In the data rows, 128 means zero.
Here are some points, one per row:
[136 116 176 125 116 106 136  93 170 117  86 166 117  81 171 136 169 135
  88 115 103  93 139 107 103  93 165  94 130 123 144 167 156 159 178 139
  91 126 255 110 169 131  96 121 144 192  94 138  94 143 208 167 140 108
 182 109  80 103  91 126 138  96 110  84]
[143 150 109 122  77 136 106 156 115 130 127 147  88 131 134 120 106 144
 121 120 148 147 123 108 112 105 102 156 136 123 126 129 127 115 115 153
 123 113 129 127 123 124 137 135 150 122 116 175 141 149 135  86 105 137
 118 115 165 123 134 132 100 125 107 111]
[153 126  98 130 165 123 163 148 120 148 124 107 127 122  92  78 124 131
 131 145 127  90 142  55 111 123 138 124 105 117 148 103 137 129 126 123
 156 130 115 103 114 135 148 154 134 112 139 134 142 131 108 146 121 110
 134  49 169 111 109 106  40 135  94 137]
[ 94 111 116  96 152 135 161  87 133 108 168 144  91 155 124 122  95 127
  96 159 119 189 133 135 131 130 126 104 135 114 148 151 150 103 108 146
 131 111  67 143  82 159 113 143 110 145 125 150 135  88 150 113 101 142
 146 181  76 119 171 146 104 130 136 131]
[102 136 102 120 101  59   8  35 111 129  74  99 136 169 112  85  64  81
 113 120  81  68 126  79 126 121 128 118 137 133 120 130  94 125 124 116
 119   4 138  40 126  70 132 122 116 105 130  92 105 113  84 108 109  82
 108  87 166 129 120 127 108 104 111 115]
[150 111 138 146 116 142 113 123 127 117 136 161 136 121 131 122 118 117
 120  90 123 124 129 178 115 172 121 128 124 163 102 128 157 162 140 109
 162 119 115 131 144 126 125 107 117 118 116 155 165 120 176 139 143 120
 121 149 101 140 129 133 132 138 132 124]
[144 146 128 105 126 155 102 124 141 120 166 146 165 122 152 202 120 117
 140 143 151 154 148 127 113 122 124 147 108 121 170  90 126 112 134 119
 152 121 110 141 129 143 118 134 130 145 146 143 134 131 130 147 125 143
 122 116 119 170 136 138 107 118 134 151]
[159 156 123 116 173 137 131 147 108 104 179 141 156 125 135 144 129 124
 120 122 177 136  99 186 169  90 123 139  94 110 126 136 105 123 108 137
 122 123 103 110 135  96 112 127 149 131 111  87 111 110 139 130 125 141
 107 132 107  78 147 123 112 119  98 123]
[122 110 102 145 137 229 138 124 142 159 205 188 146 171 126 147 151 141
 104 151  94  98 144 115 144 130 120 111 120 126 100 138  78 193 121 157
 109 172 139 206 179 103 127 133 108 131 128 134 138 144  37 137 150 190
 148 133 148 142 146 141 164 127 146 162]
[123 134 130 137 113  69 122 144 117 146  76  90 142 148 128 110 129 126
 103 140 120 113 119 114 134 138 138 113 122 131 129 128 106 116 111 110
 139 100 125  80 140 100 108 119 125 122 148 130 138 106 113 135 134 119
 135 136 192 117 131 140 131 113 130 109]
[127 115 151 114 124 128 102 114 131 155 136 134 139 134 118 194 131 124
 128 173 141 120 147 196 141 134 105 135 124 145 112 109 150 112 130 169
 148 158 108 124 106 152 150 136 144 123 129 127 131 125 136 141 158 123
 153 158 175 111 117 133 140 135 142 131]
[141 127  98 154 148 148 132 129 145 172 133 121 134 112 156 143 134 147
 170 125 147 149 133 150 131 139 130 111 130 135 106 133 152  87  97 111
  88 154 108 152 130 132 147 130 109 165 146 134 144 155 116 143 119 103
 160 113 108 118 162 136 140 141 120 150]
[133 117 131 137 137 128 122 141 120 159 105 123 104 106 108 184  98 125
 145 179 137 119 125 140 192 138 156 117 150 118 117 154 149 227 168 126
 136 132 185 108 172 160 118 138 134 112 145 143 136 131 183 144 111 121
 135 132 108 146 162 123 162 160 136 126]
[103 145 139 122 164  63 236 219 124 139  76 105 142 168 114 117 187 118
 103 119 110  85 127 113 143 123 136 154 137 137 131 138  95 122 129 122
 131 127 146  52 107 106 145 132 120 137 133 152 163 127 104 112 134  88
 159 149 197 136 132 138 135 112 141 158]
[122 166 153 128 116 148 114 122 110 153 120 146 125 114 151 106 132 167
 118 154 120 173 146 167 123 126 119 112 150 145 156 153 119 124 120 131
 139 116 108 148  93 158 175 120 124 122 147 103 153 125 103 159 131 140
 102 146 121 124 136 123 149 119  80 142]
[104 101 117  97 171 130 142 137 155 146 129 125 121 109 168 165 160 140
 151 126 141 139 106  41 139 139 117 157 148 109 119 143 177 159 114 123
 147 140 119 160 130 145 146 114 141 128 115 114 108 118 133 100  96 152
 158 137 139 138 140 120  74 125 103 155]
[138 150 109 106 124  88 143 133  73 136  81 116 152 132 103 119 119 142
 132  76 125 118 202 145 128 106 138  87 158  97 106 141 102  75 142 105
 140 115 110 139 110 131  86 117 139 133 103 122 101 122 100 110 134  92
 131 135 128 135  96 114 148 118 155 106]
[125 107 163 122 119 115 128 152 111 126 125  94 118  39 134  49 134 107
 103 120  90  85 130  68 106 134 204 121 159 138  61  98 169  83 182 146
 145 137 215 110 205  30 130 129 124 121 119 107 139 118 185 103 104 126
 119 159   0 156 116 117 141 198 145 131]
[116 128  95 133 131  80 160 113 114  59  55  90 105 207 131  83 125  82
 175 139 159 107 111 135  57 134 129 115  81 112 116 100 145 124 187 128
  49 128 139 118 154 167 140 132 146 109 126 139  94  95  64 124 136 103
  81 182 172 153 111  87 139 130 158 113]
[102 117 121 150  89 157 141 125 133 130 154 141 134 111 128 147 127 142
 148 128 148 160 139 150 148 152 134 159 132 157 148 150 140 130 136 114
 127 132 117 155  95 123 123 108 157 136 150 101 124 155 135 128 142 152
 109 130 128 117 123 131  99 116 160 147]
[125 127 135 107 128 154 120 132 121  64 177  88 111 104 109 102 138 124
 153  88 102 159  92 127 116 144  62  94 145 139 134 118  85 117 150 134
 129 171 123 147 100 105 110 121 158 131 139 125 146 129 137 131 134 134
 131  59 119 115 135 163 130 119 138 114]
[144 103 120 125  99 153 114 143 137 124 159 140 129 106 152 164 153 113
 149 115 101 142 115 203 157 150 143 148 114 117 129 107 131 118  84 142
 136 122 120 143  96 188 119 120 101  97 152 150 112 114 137 118 138 163
  82 104 155 110 105 136 178 154 147 118]
[109 120 144 135 102 151 125 134 130  91 131 126 138 141 120 125 106 113
 139 100 159 143 139 116 120 116 129 139 136 119 127 131 133 129  82 129
 140 136 105 137 104 119 139 137 109 118 138 133 129 130 128 147 133 144
 114 113 126 115 120 129 130 126 123 118]
[157 138 132 152 153 148  94 134 130 133 145 126 105 138 109  94 135 153
 142  88 167 159 128 137 110 111 126 178 162 146 179  96 123 128 109 126
 123 153 107 151 130 148 135 140 102 135 118 106 116 127 140 110 143 151
 166 127 102 121 149 109 154 116 170 154]
[128 144 169 176 120 117 147  92 184 137 131 137 140 132  95 142 117 160
 108 164 108 128  59 108 130 132  89 139  65 125 148 129  94 128 103  84
 115 159  94 165 128 148 121 133 107 110  86 106 103 195 119 122 135 116
  79 151 100 173  83 129 143 125  85  90]
These points spread out most along one direction. Take the direction at right angles to it along which they spread out most. Go by this last direction. Where along it does each point below lie, from 0 to 99? 50 is the average, and the first point above lies past it. One standard deviation of the points above along it is 16.
[102 117 121 150  89 157 141 125 133 130 154 141 134 111 128 147 127 142
 148 128 148 160 139 150 148 152 134 159 132 157 148 150 140 130 136 114
 127 132 117 155  95 123 123 108 157 136 150 101 124 155 135 128 142 152
 109 130 128 117 123 131  99 116 160 147] 51
[116 128  95 133 131  80 160 113 114  59  55  90 105 207 131  83 125  82
 175 139 159 107 111 135  57 134 129 115  81 112 116 100 145 124 187 128
  49 128 139 118 154 167 140 132 146 109 126 139  94  95  64 124 136 103
  81 182 172 153 111  87 139 130 158 113] 28
[123 134 130 137 113  69 122 144 117 146  76  90 142 148 128 110 129 126
 103 140 120 113 119 114 134 138 138 113 122 131 129 128 106 116 111 110
 139 100 125  80 140 100 108 119 125 122 148 130 138 106 113 135 134 119
 135 136 192 117 131 140 131 113 130 109] 35
[144 103 120 125  99 153 114 143 137 124 159 140 129 106 152 164 153 113
 149 115 101 142 115 203 157 150 143 148 114 117 129 107 131 118  84 142
 136 122 120 143  96 188 119 120 101  97 152 150 112 114 137 118 138 163
  82 104 155 110 105 136 178 154 147 118] 46
[103 145 139 122 164  63 236 219 124 139  76 105 142 168 114 117 187 118
 103 119 110  85 127 113 143 123 136 154 137 137 131 138  95 122 129 122
 131 127 146  52 107 106 145 132 120 137 133 152 163 127 104 112 134  88
 159 149 197 136 132 138 135 112 141 158] 36
[143 150 109 122  77 136 106 156 115 130 127 147  88 131 134 120 106 144
 121 120 148 147 123 108 112 105 102 156 136 123 126 129 127 115 115 153
 123 113 129 127 123 124 137 135 150 122 116 175 141 149 135  86 105 137
 118 115 165 123 134 132 100 125 107 111] 43
[122 110 102 145 137 229 138 124 142 159 205 188 146 171 126 147 151 141
 104 151  94  98 144 115 144 130 120 111 120 126 100 138  78 193 121 157
 109 172 139 206 179 103 127 133 108 131 128 134 138 144  37 137 150 190
 148 133 148 142 146 141 164 127 146 162] 54
[153 126  98 130 165 123 163 148 120 148 124 107 127 122  92  78 124 131
 131 145 127  90 142  55 111 123 138 124 105 117 148 103 137 129 126 123
 156 130 115 103 114 135 148 154 134 112 139 134 142 131 108 146 121 110
 134  49 169 111 109 106  40 135  94 137] 38
[159 156 123 116 173 137 131 147 108 104 179 141 156 125 135 144 129 124
 120 122 177 136  99 186 169  90 123 139  94 110 126 136 105 123 108 137
 122 123 103 110 135  96 112 127 149 131 111  87 111 110 139 130 125 141
 107 132 107  78 147 123 112 119  98 123] 47
[157 138 132 152 153 148  94 134 130 133 145 126 105 138 109  94 135 153
 142  88 167 159 128 137 110 111 126 178 162 146 179  96 123 128 109 126
 123 153 107 151 130 148 135 140 102 135 118 106 116 127 140 110 143 151
 166 127 102 121 149 109 154 116 170 154] 51
